Each path below is one point turned by a fixed rotation once a step. After each direction that follows a path, write how fast that rotation turns it, in deg/step (0 if it stays still).
Each turn is a multiple of 5 degrees from 10 to 175, or 0.
Each row of a path follows its step; steps can be skipped.
Rotation 1:
step 1: [  6,  23, -21,  52, -12, -18,  72,  10, -46,  -3, -36, -16,   3,  23,  10,
  37, -28,  22, -57,  25,  19,  24, -14, -23,  15,  -5,  17,  -7,  -4,   2,
  58, -24,  23,  16,  18, -38, -50, -15,  37, -73, -15,  -2, -56,  -3,  34,
 -22,  38, -14,  -3, -19, -40,  -3, -20, -25,   1, -26, -16]
step 3: [ 35, -33,  27,  12, -23, -11,   1, -61,  44,  53, -11, -12, -17, -34,  94,
   4, -21, -18, -35,  12,   4,   9, -33,   6,  -1,  -2, -18,  34,  34, -25,
   1,  27, -51,   9, -17,  18,   5,  -3, -11,  43, -45,  36,  17,  -4, -12,
 -33,  14,  11,  -8,   6, -11, -27,  36,  -3, -39,   5,  68]
step 6: [ 26, -15, -36,  49,   0,  16,  93, -59,  -7, -19, -15,  26,  -2,  -3,  11,
  71,  -5, -17, -14,  52,   5,  43,  18,   1,  -6,  16,  26,  41,   3,   3,
 -14,  -3,  34,  32, -12, -14,   0, -51,  32,  14,  13,  -7, -19,   7, -28,
  16, -30,  -8,   6,  29,  -3, -32, -47, -21,  46,  10, -29]
step 8: [ 39, -40,  17,  -5,  18,  -8, -43, -19,  34,  15, -11,  -4, -19, -14,  39,
 -19,  -1,  36, -59, -41,  -4,  55,  31,   5,   0, -28, -34, -33, -17,   9,
  61,  -8,  -6,  56,  19, -39, -20,  28,  12,  51, -13,   5,  32,  32,  -6,
 -24,  21,   0,   5,  -4,  -9, -50, -17,   0, -64,  10, -15]
step 10: [ -6,   0,  54, -20,  12, -54,  -1,  11,   9, -29, -33,   1, -44,  13,   1,
  36, -67, -25, -20,  34, -50,  25, -10,   7,   6, -19,  38,  66, -26,   0,
 -30,  33,   0,  -5, -13, -10, -46,  29,  28,  -3,  21, -10,  29, -33,  43,
  25,  -5,  41,  22,  42,   9,  40,  25,  22,  25,  22, -14]
step 12: [ 19, -27,  21,  39, -27, -19,  23, -41, -24,  47,   2,  54,  26, -41,   4,
   6,  49,  23,  43,  49,  -8,  -1,  21,   5,  24, -53,   0, -14,   7,   8,
  16,   7,  58,  30, -40,  12, -49,   6, -27, -14,  13, -31,  38,  30,   0,
   9,  67, -12, -55, -31,  -5,  -8,  -5,  10,   3, -16,  -7]
step 18: [  9,   2,  -3,  12, -10,  29,  15, -52,  10, -34, -36,  40,  17, -34, -29,
 -50,   5,  -7,  20,  39,  22,  19, -22, -12,   5, -41,  10,  43, -30, -25,
   6,  10,  -1,  20,  47, -20, -17, -15,  22, -15,  22,  -4,  41,  10,  -7,
 -45, -51, -10, -33, -30,  26,  92,  44,  -6,  -1,  17,  46]
step 22: [-11,  28,  23,   0, -72, -15,  31,   0,  30,  48, -52,  31,  18,  42,  14,
 -62, -52,  12, -38,   5,  11, -12,   7, -53,  24,  18,  52,   0,  13, -23,
 -21, -16, -36,  18, -29, -29,  18,  -2,  25,   3,  29,  13,  -2, -27,  -3,
 -24, -19, -24, -13,  -3,  38, -29,   0,  39, -60,  -1, -15]
step 31: [-31, -21,   2,   8, -33,  20,  52,  -2, -10,  34,  14,   1, -21,  60,  58,
  22,  -9,  27,  -1,  16, -31, -33,  26,  20,  24, -12, -35, -32,  -5,  34,
  27,  33, -25,  39,  38, -24, -45,  31, -17,   6,  17,  30,  -1, -19,  -6,
  30,  15,  21, -62,  29,  32,  69, -18,  20,  22, -21,  23]
step 32: [-27,  20, -47, -10, -21,   4,  55,   4,  21, -49,   0,   2, -29,  -4, -47,
  -6, -15,  26, -15,  26,  17, -38,  -4,  18, -13, -16,  -8, -10,  -7,  30,
 -43,  65,  82,  41,  10, -12,  10, -16, -11, -39,   7,  65, -31, -19, -20,
   1,  16,  35,  35, -17,  -3,  36, -38,   1,  20,  19, -25]
[-10,  -8,   8,   2,  -7,  10, -10,   6,   0, -14,  -1,   2, -22,  -5,  10,
  -1,   6,  18,  -1,  -1,  19,   0,  -1,   8,  -4, -10,  -2,  -4,  -1,   2,
  11,  16, -10, -18, -13,  -1,  -8,  -8,  13, -11,   0,   7,  -5,  -8,  -8,
   1,  -1,  -8,  -5,   2,   4,  -8,  -8,  -2,  -3,  10,  -2]  60
[  8,  -6,  -3,   3,   2,   4,   6,   9,  -6,   6,   5,   5,  10,   4,  -2,
   0,   7,   9,   7,  11,   1, -14,  -5, -22,   3,   3, -11, -10,   0,  -3,
 -11,  -4,  -8,  -5, -19,  -7, -28,   3,   5,  -1,  -9,  -4,   6,   5,  10,
 -11, -12,   6,   6,  15,   0,   2,  -7,  -9,   3,   0,   1]  135
[  4, -16,   4,  -9,  -4,  16,  -3,  10,  -1,  -7,  -6,   8,   2,   6, -15,
  19,  -3,  13,   4, -13,  -9,  -3,   7, -10,   5,  -8,   2,   5,   3,  12,
  -5,  12,  13,  -7,   6,  -4,  -5,  -3, -13,   5,  15,  -5,  -2,   2,  -5,
  -1,  19,   3,   3,   8,  -3,   1,   9,   2,  -7,  -1,  15]  20
[ -9,   0,  -2,  10,  13,   0,   4, -17,  -5, -10,   2,  -1,  -3,   5, -17,
   2,   1,  19, -13,   0,  -9, -12,  -3,   4,   6,  -5,  10,  -9,  -1,  19,
  14,  -7,   3,  -5,  -3,   4,   4,   7, -10,   6, -24,   3,  -3,  -4,   7,
  -5,   7,  -2,   1,   2,   5,   1,  -2,   1,  13,  -5, -12]  95
[ -4,  18,  13,  -3,  -9,  -3,  -3,   4,   8,   2,  -2,  -7,  -6, -13,   0,
  -5,   4,  11,   3,   6,  -9,  -3, -11,   3, -19,   7,   0,   1,   4,   4,
   7,   4,  23,  -8,  17,   0, -11,  -9,  -7,  -3,   1, -17,   5,  -3,   2,
 -10, -12,   8,   4,   7,  -5,   8,   2,  -1,  -7,  -2, -15]  130
[ -6,   4,  20, -13,  10,  -2,  -7,   0,  -7,  -7,  -1,   6,   1,  -2, -17,
  -4,  -2, -18,   6,   1,   6,  -4, -15,   8,   9, -12,  -3,   8, -12,  -9,
   3,   2,  10,   4,  -1, -10, -10,   9,   1, -19,  -1,   7,  -6,   6,  -4,
 -11,   6,   7,  13, -10,   4,   2, -10,   0,   9,  -7,   4]  130
